[[135 118 158 101]
 [146 130 110 104]
 [123 148 137 103]] ==> 103

[[130 128 136 108 129 126]
 [127 133 124 150 127 122]
 [121 138 115 132 115 142]] ==> 142

[[129 127 121 134 122]
 [122 112 153 139 149]
 [131 129 122 133 121]] ==> 121

[[100 106 105 118]
 [107 100 101 106]
 [103 107 115 123]] ==> 123

[[135 134 121 109]
 [123 117 153 107]
 [119 128 123 125]] ==> 125

[[119 118 141 116 154 112 125]
 [121 146 106 147 132 114 123]
 [125 116 151 116 136 144 145]] ==> 145
---
[127 138 139 106 121] ==> 121
[118 116 130  99] ==> 99
[156 140 140 111 115 124] ==> 124
[138 115 146 104 120 126 144] ==> 144
[128 104 143 139] ==> 139
[127 104 138 156] ==> 156
[115 156 108 120 113 131] ==> 131
[139 128 152 100] ==> 100
[ 99 120 101 145 118 137] ==> 137
---
[[155 130 127 118 131]
 [ 99 130 133 142 134]] yields 155, 99

[142 154 135 135 120 134 130] yields 154, 120

[[136 153 117 114]
 [124 143 116 123]] yields 153, 114

[101 102 129 118] yields 129, 101

[[145 133 136 132]
 [149 154 130 138]
 [109 113 140 116]] yields 154, 109

[[143 126 105 126 138]
 [131 139 127 115 124]
 [140 125 133  99 121]] yields 143, 99

[[146 157 127 120 102]
 [105 126 128 140 125]
 [128 136 128 155 125]] yields 157, 102

[128 132 145 133 130 156] yields 156, 128
---
[[130 122 101 128 135]
 [136 129 119 122 129]] ⇒ 128

[[151 130 129 116 151 130 127]
 [146 131 116 130 143 129 127]
 [127 146 116 118 122 132 134]] ⇒ 129

[[106 142 134 156]
 [114 130 156 109]] ⇒ 134

[[136 121 118 123]
 [132 115 133 124]
 [129 106 135 124]] ⇒ 133

[[125 149 125 128]
 [116 138 127 112]
 [122 145 122 116]] ⇒ 127

[[136 115 116 154 125]
 [117 121 128 146 129]
 [107 126 123 121 143]] ⇒ 146

[[142 100 123 119 128]
 [129 125 123 128 127]] ⇒ 119

[[157 119 113 113 110 148]
 [124 128 133 122 144 102]
 [101 152 115 127 153 115]] ⇒ 144

[[112 103 118 147]
 [154 143 156 113]
 [155 140 148 144]] ⇒ 156

[[123 118 130 124 150 123 139]
 [137 131 118 128 117 132 122]
 [127 128 139 132 109 129 106]] ⇒ 132
---
112	104	149	123	126 out 149, 126

101	148	152	144 out 152, 148

155	106	140	137	121	125 out 155, 140

114	132	149	146	134	128 out 149, 146

103	119	114	129	125 out 129, 125

141	126	142	123	134
141	146	127	107	102
127	128	111	137	157
out 157, 146

145	119	141	107	99	146	114
130	122	124	137	114	106	135
out 146, 145
---
[103, 101, 135, 119, 141, 132] value 141, 135

[155, 128, 103, 113] value 155, 128

[112, 143, 138, 100, 125, 154] value 154, 143

[140, 113, 101, 124] value 140, 124

[[127, 122, 131, 127, 118, 130],
 [124, 123, 133, 134, 121, 122],
 [110, 105, 124, 145, 147, 114]] value 147, 145

[117, 103, 129, 142, 115] value 142, 129

[123, 121, 127, 102, 135, 144, 119] value 144, 135

[152, 135, 125, 130, 140] value 152, 140

[136, 123, 151, 133] value 151, 136

[[109, 144, 131, 127],
 [119, 106, 124, 124]] value 144, 131
---
Q: [104 111 154 136 123]
A: 154

Q:
[[124 124 126 120 128 125]
 [120 155 101 128 152 100]]
A: 101

Q: [116 130 150 151 123 124 134]
A: 150

Q:
[[112 131 122 133 150 122]
 [151 122 131 121 142 138]]
A: 131

Q: [102 130 120 137 126 117]
A: 120

Q: [132 101 107 119 139 117 123]
A: 107

Q: [132 118 129 103 133 128]
A: 129

Q:
[[118 131 122 106]
 [107 119 122 106]]
A: 122

Q:
[[133 132 137 127 122]
 [130 131 134 106 130]
 [131 131 135 118 128]]
A: 135

Q: [139 119 153 135 126]
A: 153
